(in the rows, 128 means zero)
Families of rows that turns and mirrors carry onto each other, the same ones carrying the whole set onto itself: the rest of each named row's family, in list order
8 families of 4 rows
lota: [ 99 132 118 136 173 141 129 143  69 141 123 116 127 109 123 138  86 132
 130 116 103 140 117 129 127 126 155  88 131 117 155 142 123 104  73 131
 149 138 102 100 129 108 131 141]
kunuz: [110 127 112 133 150 126 120 119  95 108 129 131 124 159 133 145 121 118
 144 126  96 157 155 123 147 117 128 113 155 127 154 101 118 140 110 133
 158  85 136 110 117 148 119 112]
mono: [109 144 109 134 159 119 148 147  76 154 136 132 150 107 138 149  90 130
 134 129  92 128 123 141 139 125 150  82 136 102 159 143 127 109  72 129
 152 129 107 116 140 118 124 137]
kofo: [132 107 110 110 159 121 169 128  74 171 134 123 134 139 106 112 110 139
 159 139 109 121 145 114 129 116 145  65 129 148 141 173 124  57 124 137
 126 118 102 146 101 130 112 156]
nopir: [137 114  88 147 135 160 152 118 105 113 132  88  88 122  91 101 120 158
 132 145 129 160 127 144 145 115 124  73 142 152 110 118 132 110 143 121
 135  90 123 162 106 140  98 134]
Dimep: [109 129  99 131 144 117 132 146  95 102 138 128 124 124 129 134 125 114
 150 143  88 164 145 127 157 111 123 115 156 136 161  84 125 137 132 125
 159  96 140 121 123 141 119 107]
lud: [149 126 118 113 156 113 177 128  89 156 137 112 135 131 112 116 119 132
 144 140 110 117 131 116 132 110 151  67 123 148 138 165 111  79 130 153
 117 120  99 158 114 151  95 149]
bikef: [111 132 107 140 138 138 133 136 109  99 139 124 128 133 133 132 116 113
 146 144  94 158 156 126 140 125 120 116 156 110 153  96 119 138 111 117
 166  97 152 130 129 144 120 115]
Kubuz: [127 101  82 128 137 171 156 124  93 115 131 103  95 129  96  91 118 164
 158 145 123 147 129 125 146 128 124  82 141 151 112 131 122 102 141 112
 147  71 128 150  99 139 106 142]
mova: [143 110  86 138 136 171 139 118 106 124 129 106  94 115 104 101 124 159
 149 141 135 146 133 125 150 127 117  80 143 145 107 114 130 104 141 105
 133  82 129 149 100 144  93 145]
guv: [124 111  86 134 142 163 147 114  98 100 124  93  87 135  92 103 128 149
 139 132 131 145 123 118 139 125 128  84 129 154 111 130 113 119 130 118
 145  70 130 148 109 140  91 136]
rebiv: [146 100 114 122 161 108 182 118  96 167 137 103 137 118 104 125 125 138
 139 137 104 134 133 116 134 119 141  78 132 148 148 172 123  75 131 144
 119 125  91 149 103 137 111 150]
Tufif: [137 106 113 120 150 118 169 126  85 157 145 112 128 116 113 108 105 137
 139 140 124 121 134 117 131 122 157  57 127 149 144 180 124  59 137 136
 122 114 104 143 121 128 107 152]
keza: [130 105 114 124 148  97 167 130  84 168 142  97 141 117 110 104 132 142
 138 136 110 128 122 114 148 117 144  63 121 135 148 170 127  72 130 142
 126 119 106 154 120 129  97 160]
Pas: [113 142 104 134 131 124 109 125 103 121 134 139 131 147 128 126 116 118
 157 122  93 163 161 130 139 121 110 104 152 118 148  93 126 127 118 114
 154  93 149 127 121 144 129 128]
rigi: [115 140 108 136 168 134 151 149  79 148 123 109 137 100 116 133  82 127
 136 119  90 155 111 148 127 116 150  95 131 117 161 141 127 117  84 129
 160 131  94 116 144 116 143 139]
leko: [129  97 125 126 159 114 162 114  82 157 139 117 129 141  98 117 121 139
 142 131 108 125 131 111 126 122 152  84 119 151 143 177 119  63 126 147
 123 117 108 138  96 133  93 156]
tilo: [109 135 111 142 176 136 143 145  86 156 121 125 131  86 119 139  80 144
 128 119  88 144 113 126 148 108 161  95 132 113 143 137 131 100  75 129
 145 127  96 116 137 116 136 139]
vop: [ 99 129 109 127 162 150 140 152  74 151 127 134 142 109 123 133  80 134
 145 124  95 130 120 135 138 120 141  79 143  99 155 134 124 108  69 132
 153 128 102 111 127 115 142 136]
Bag: [110 144 109 128 153 138 144 146  75 154 127 134 151  99 118 126  78 129
 142 106  90 134 116 134 130 126 142  93 134 116 155 139 125 109  81 122
 154 122  99 105 144 114 139 147]
nepe: [105 140 110 131 162 132 153 145  82 140 137 124 136  96 118 127  95 137
 131 119  80 135  97 130 140 131 142  97 130 102 164 135 114 110  76 134
 149 144 103 129 138 114 129 144]
dol: [133 120  89 134 121 141 153 136  91 104 133  96  99 125  95  85 132 151
 139 143 123 150 126 130 158 118 131  74 142 161 120 123 128 110 154 121
 137  76 120 155 126 136  92 129]
Dul: [111 141 113 135 150 113 133 130 114 118 127 135 134 139 124 136 113 116
 147 124  84 170 160 114 149 103 132 120 152 132 144 101 120 133 114 125
 161  88 144 127 126 152 139 110]
vevi: [149 109 110 112 159 121 176 128  93 170 130 119 140 112 105 117 117 135
 153 129 112 118 146 105 128 122 139  82 126 156 137 167 123  66 130 132
 118 118  94 135 109 137 104 156]
gef: [108 137 104 137 139 116 127 120 104 116 143 130 126 150 120 137 112 114
 145 130  89 178 146 138 138 107 117 106 155 129 160  96 129 139 131 126
 163  94 145 136 117 147 135 117]
pomo: [121 127  81 149 136 156 151 113 103 111 127 103  98 118  86  95 112 159
 136 136 115 164 120 127 157 111 139  89 138 154 101 118 118 107 135 113
 147  70 137 154 111 145 102 145]
dok: [134 109 119 130 161 108 162 113 100 162 136 116 130 124  97 114 118 135
 143 136 103 140 144  99 138 102 159  75 129 148 132 161 123  54 131 140
 112 119 111 158 106 140 106 159]
lunat: [140 122  85 129 145 154 147 117  92 116 141  99  81 115 117 105 115 165
 138 142 134 152 114 130 162 122 132  76 141 158 122 117 118 112 157 122
 145  73 129 147 106 144 103 135]
Sibal: [135 109  78 136 134 152 160 116  93 106 142 106  91 127  99 101 125 156
 144 150 122 147 140 130 154 134 127  94 142 157 121 124 122  93 153 109
 148  73 133 150 111 136  90 136]
Rez: [110 130 114 140 168 122 138 166  72 155 129 109 143  92 132 134  96 123
 138 135  90 145 116 140 140 112 145  94 127 104 165 127 128 107  86 131
 158 141 113 116 139 117 119 141]
det: [125 142 118 136 144 121 118 136  99 110 138 125 113 148 134 125 117 125
 150 131  83 171 161 134 147 123 121 125 147 123 161  98 116 118 130 126
 166 107 143 129 128 139 132 113]
poz: [109 127 102 129 139 136 129 137 104 110 127 137 126 155 127 130 121 122
 163 135  88 157 167 128 145 122 111 111 155 120 144  98 117 129 108 120
 162  88 143 130 112 146 132 108]

The rest of the family of nopir: rebiv, rigi, gef
The rest of the family of Bag: mova, Pas, vevi
The rest of the family of lunat: lud, nepe, det
The rest of the family of mono: bikef, Tufif, Sibal
The rest of the family of leko: lota, kunuz, guv
The rest of the family of Dul: tilo, pomo, dok

